Each row is where one point has got to under a steady rotation. How many ticks took it there?
The counts run from 0 to 592.
[ 37   6  17  -8   1 -30  26  -3  16  -5  22  23  14   2  20  32  61 -10
 -44  30 -22   9  11  41  -3   9  15  10  33  15  -1  -9 -16 -37  13 -17
  24  -8 -39   5  45 -13  -6   0  38 -43  11  12   4  16]
347
[-22  -2 -14 -17 -20   6  10  -8  -7  -9   7  -9 -27  19  -7 -10  -9 -26
  38   5  37   3  15  13 -58 -19  -8  -6 -18  -1  10   5 -30  12 -40  -5
 -23  31 -38  12 -17  29   6  31  40 -18 -42  23  56  18]
181
[  7   8 -26  -5 -24  31 -20  31  11  15  27 -35  -6 -11  36  -6 -13  -6
 -13 -16  19  -4   1 -27 -19  16  51 -21 -24 -16 -16  27 -15   8  16   6
  -8   8 -39 -10 -57  34 -35  11  38  -1 -41 -19  37  11]
251
[ 61  33  19  -9  -8 -16 -40 -24   8 -34  12  -6  63  14 -25  -3 -12   8
 -18  29  14  41  22 -13   7   3  11  -4 -12  -4  16  33   5 -24  15  15
   6  -5   1  25  49 -28 -16 -11 -18   2 -23 -15 -27 -21]
155
[-30   1 -12 -14 -23 -12  18 -25  -6 -12  13 -46  17   2  36   7 -14 -13
 -10  20 -25  31  26 -14 -63   5  21  11  29  22 -15  41  23  12  -1 -10
   9  -7  16   2 -35  38 -34  12 -15   0 -13   6 -20   5]
234
[  2  -5  35  -9 -19  17  25  21  44  -9  25  -7 -25   9  15 -39  31  -1
  14  18  35 -18  22  29 -50  -6 -11   1  19  12  -9   6  -7  -2   7   7
  16   9 -34 -10  -3 -30  36  20  22 -17  -4  68 -12  28]
579
[ 24   9   0  13   3  -7 -39 -33 -12 -22  -9  -8  25  -6 -20 -20  18  -8
 -16  44 -10  35  27 -15  -2   6  59 -36   4  -5  35  25  -6   7  31   4
 -10  32  32 -27  22  -8 -26 -14 -29 -26 -42 -10   6  14]
542
[ 77 -18  -2  16 -30  29   5  -9  31  -3  34  -9  28   3  11 -11  20  -8
  -4  14 -19 -40  24  20  -9   3  -4 -17  -6  39 -21   4   4 -28 -17  31
   7  -6 -22  14  -4 -11   8  18  49  28 -44  14 -25   4]
404
[ 17 -13 -16  59 -11  17 -43 -52  -5  30  -9  -3  24  -3 -13   7  -9   0
 -13  22  -5  -5  49  20 -32  13  27  -1 -55  21  -5  38  12   6  -3   2
  18  13   9   1 -10  31 -36   1  30  18 -26  -7  20  22]
398
[  0   3 -24 -48  15 -14  55  -3 -27 -39  54  16 -11 -13   9 -17  38 -44
 -30  15  14   5 -17 -27 -12   1  -3   9  12 -28  29 -24 -31  19  -9   3
  33  27 -30   1  19  -3   3  -6 -11 -18   2  20  -4  29]
423
[  6 -17 -18  28  46  10 -55   3 -11 -21 -40  13  -8  20  -4  35 -19 -22
 -24 -10  12  37  -8   8 -46  -3 -15  10   6  -2  29  36  -7  -1  48  38
  45  -9  -3  13 -16  -2 -20 -27  28 -20  29 -10  29  30]
63
[ -9  22  11 -30 -22  -9 -20   2  -9 -36  26 -29  31  -6  52 -11 -23 -24
   7  11 -40   4  21   1  -9  71  48 -28 -12 -15  -4  18   1  -3  -6  -1
   2 -23  -8 -16  -9   0 -53  17   0  10 -52 -24   4 -24]
552
[-30  -7  -4 -18 -13 -18  12 -23 -24 -25  -1 -39   4  20  29 -10  -1 -32
   2  12 -27  27  17 -14 -78   7  31 -25  27  14  -6  38  21  22  -5  -8
   4   5  20   1 -34  43 -27  19 -14   1 -38  17  20   8]
235
[-21  19  16 -20   2  -2   5  -5  33  10  27  23   0  19 -22 -12  24  -7
   3  10  64  30  30  32 -45 -10  -9  31 -23  15 -15  18 -30  -2  10   9
   4   1 -42  32  40 -12  28   4   0 -25  31  29   7  25]
576
[ 58 -18 -29  -2  26 -31  -8 -33 -25 -31  -5   5  15  22 -29  37  11 -10
  13  37  27  32  -2 -18 -29 -27 -22 -19  15  22  28  13   6  -4   4   6
  12 -19  16  33  20 -16  29  -6 -30 -23 -23  13   0  15]
226
[ 38   1   3   5  26 -14 -42 -24 -37 -12 -22 -20   7  -4 -13  45  -1 -25
  -5  53  30  47  24 -16   8 -17  34 -26 -28   2  44 -16 -30 -25 -11  41
   5  11  21  -5 -14 -13  -1 -10 -18 -35   5   5 -24   4]
297
[ 63  26 -25  -9  -2  -3 -15  -5   0  -1  27 -11  25   4 -34  29  -4   5
 -16   8  60  14   6   7  -7  20   4   9 -40  -1  16  10  -2 -34   6 -11
  27 -31 -41  59  20 -12  -6 -12   6   0  -8  -6  36  14]
560
[ -8  42 -16   2  26 -21  -5 -20 -51 -14  16 -26  27  -2   7   5  -3 -18
 -46   6   5  20  13 -16 -18  57  34  -5 -16 -16   1  31   9 -10   9 -44
  28 -20 -32  -1  16  26 -54  -3  21  15 -21  -2  42   5]
555
[ 21  26  29 -50  -6  -7  32  -2  -5 -45  55  11  28   6  31 -12  -2  -5
   2 -11  41  24  23  -2 -37  36 -19  47 -18  -9 -13  -4  -8   4 -22  19
  33 -11 -47  27  37 -18 -21   0   6  10 -14  19   5  -4]
565
[  6  38  17  -7   6 -36  -2  17  18 -43  11  11   5  21 -25  29 -18 -22
 -23  10  -4  47 -15  -2  -7 -44 -14   0   3 -11  41   0 -52 -41 -22   6
  -3  -4 -39  24  36  29 -15  31  49 -29   9 -15   3 -17]
357
[ 58  15 -15 -34 -14 -11 -21  12 -20 -25  28 -24  36 -15  46  45  11  -6
   2  20  -3  32  -3 -27  17  31  18  -8  13   1 -13  12  16 -36   1   0
 -24 -30 -31  11  25 -12 -34 -22  15   5 -30 -27 -19 -25]
549
[-15   1   6 -12 -63  20 -16 -17  57  25   0 -18 -23  -2  20  -1  17 -26
  44   9   9 -10  23  71 -29   9   9   3 -26  14 -14   3 -21 -25  -6   6
  -6  18 -21  14  -7  -3  26  24  15 -20 -10  12  11  38]
186
[ -2  25  14 -16   6 -20 -22  -8 -31 -44  19 -14  33   7  32 -11  -1 -35
  -9   9 -25  30  14  -5 -18  61  61  -3 -21 -31   2  20 -12   4  -6  -6
  13 -13 -23  -9   9   9 -50   8 -11   2 -51 -24  31 -24]
553
[  3   0  50   9   3  -9 -58  18  35 -12 -28  12  16  35  56  19   7 -20
  21   9 -18  37 -12  15 -35  12  25 -20  32   5 -38  16 -13 -33  33  13
  17 -22 -10  -3 -20  -9  12  26   1 -24  -1  -1  -2 -24]
449
[-25 -13  10  10 -15 -19 -42   4  42  -1   4  34   0  14  18   8 -33 -30
  49  33 -40 -23  -2  38 -42 -17 -19   2 -13  18   7  37 -10   1  12  23
  25  -2 -14  40 -10   9  25  33  -8 -21  22  -8 -35   5]
519
[-34   7   9 -20  -9 -22  -2 -16   5  14   0  12 -13  18   6  57  12  -4
  20  57   4  48  20  10  -8  -4 -13   5  -2   2   6  24 -17 -34 -10  25
 -19 -17  -1 -19  16  -9 -16   2  25 -12  35  -4 -87 -21]
287
[ 37  -4  -9 -10 -17 -18  37  15  17  -7  28   2   3 -13  28  27  54  -5
 -61  30 -19 -10  12  37  -2  23   3   3  36  19   5  -7  -5 -45  25 -25
  32 -21 -33 -14  19 -15 -24  -4  43 -39  16  13  -2  30]
348
[ -6 -22 -13 -33   7  36  20  11  -9   1  16  12 -28   4  41   6  47 -11
 -10  19  60  22   5  -8 -42  19 -13  20  17  -6 -11 -16 -21  14  16  36
  16  31 -28 -24 -34 -27  -1 -21  41 -15  24  23 -18  31]
582
[-40 -19   1   3  -2  -5 -24   2  19  -8  -7  36 -22  -5  31 -12  18 -38
  22  33 -57   7  -2  32 -33   5  30 -12  29 -12  16  19 -23  18  43  14
  17  35   4 -25 -13 -11   2   6 -19 -47  10  -1 -16  26]
132
[-18 -10 -28  42  18 -20 -22 -16 -13  12 -15  11 -22 -13  -1  -5  15 -10
 -20  44  -9   4  15 -11 -21 -17   4  -2  36   2  37  35  17  19  45 -28
  43  41   7 -37   6   5 -16 -13  -3 -54  15   7   1  53]
135
[  8  10 -28  -1 -15  10 -10 -24 -32 -13  -7 -20   5  19 -13  18   4 -29
  22  28  14  22   5  -4  -8  11  30 -49 -32 -13   4  -6 -33 -29 -40 -31
 -24  -2 -24  -4   7  24 -12  17  31  15 -64  -1  46  -8]
94
[ -6   5  21  33  10 -41  -6  14 -11  13  -2 -12 -16   3   9  14   4   0
 -59  22  48  -4  11 -19 -14  -7  18 -16  19   8  14  14   1 -13  27 -32
  76   8 -26 -21 -25   0 -13  28  26 -47  26  31  29  23]
48
[ -7  -2  10  25  -3  -2 -28   0  26   9 -21  15 -30   3   1  11  36 -32
  48  33 -15  13   1  53  -6 -26   7 -22  19   8   1   0 -41 -33   5   7
 -17  22 -47  -5  16  -4  36  20  44 -41   1   9  -6  15]
591
[ -3  15 -32 -31 -49   0  17 -15  51  -4  35 -20 -17  14   0 -20  35 -20
   1  32 -23 -13 -14  39 -30  12  -3  -9  24   0  -9  17  -3 -20   3 -47
  13 -20 -15  25  18  15  25  16  -3   6 -21  19 -18  28]
27
[ -2 -32 -39  -8 -35   7  13  14   6   7  18  18  -9  17  16  18  34   0
   3  28   2 -11   1 -21 -24   6  34 -46 -17 -10  14  11 -34  16   7  -7
 -23  18 -10 -23 -39  12 -31  16  42 -24 -42 -14  47  -7]
339
[-16  -3 -16  -5  25  15   7 -19 -14 -33  46  21  16  16 -26 -32  16 -38
 -32  -1 -18   0   8  -8 -38   0  31 -15 -36  -8  25   8 -45  10 -22  20
 -11   9 -27   4   7  43 -15   9  35  30 -25  -1  12  -9]
411
[ -4 -26  -3  26  37 -24  10  12 -23  -5  31  17 -19  -7  15   8 -24 -16
 -24  16  31 -31   6 -49 -11 -24 -33  10  -1  -3   8   0  -1  12 -11   1
  80  14 -34  -1 -38  16  -8  19  33 -26  26  31  11  21]
512
[ -2 -14 -18  29  12  10 -56 -23 -28   7 -49 -42 -34  10 -10  -6  -2 -12
  30  25  50   5   8  -3 -36  18   5 -29  12   2   4  30  31   2  28 -28
  33  13   9 -22 -41 -15  -1   4   2  -3 -18  34  25  22]
382
[ 21  12 -40  -9  -3   7 -12 -35 -33  11 -11 -14   7   8 -15  41  23 -26
  22  23  20  37  -3  12   0  25  21 -33 -42 -16   1  -1 -29 -41 -36 -23
 -24 -12 -32  11  21  24 -12   5  37  18 -46 -14  32  -9]
95
[ 40  -5  -8 -20  13  12  15 -10 -23 -20  24   6  11  14  20  26  16 -26
 -41  -5  56  20  -7 -34 -15  -1   2  -7 -27 -30  -7 -36 -52 -16 -43  19
  50  -1 -29  19 -30  21  -3   6  32  -1 -26  19  31  -2]
106
[ 64 -15 -30  24  -8  -8 -29  -4  -5 -15 -15  24  -1  -8  -5  32  13  -2
  21  46  11  44 -10 -22  10 -37 -17 -10  39   1  27   5   5 -13  39   4
 -12  40  -1  -8   8  -8  13 -19  10 -56 -11 -20  -7  14]
139
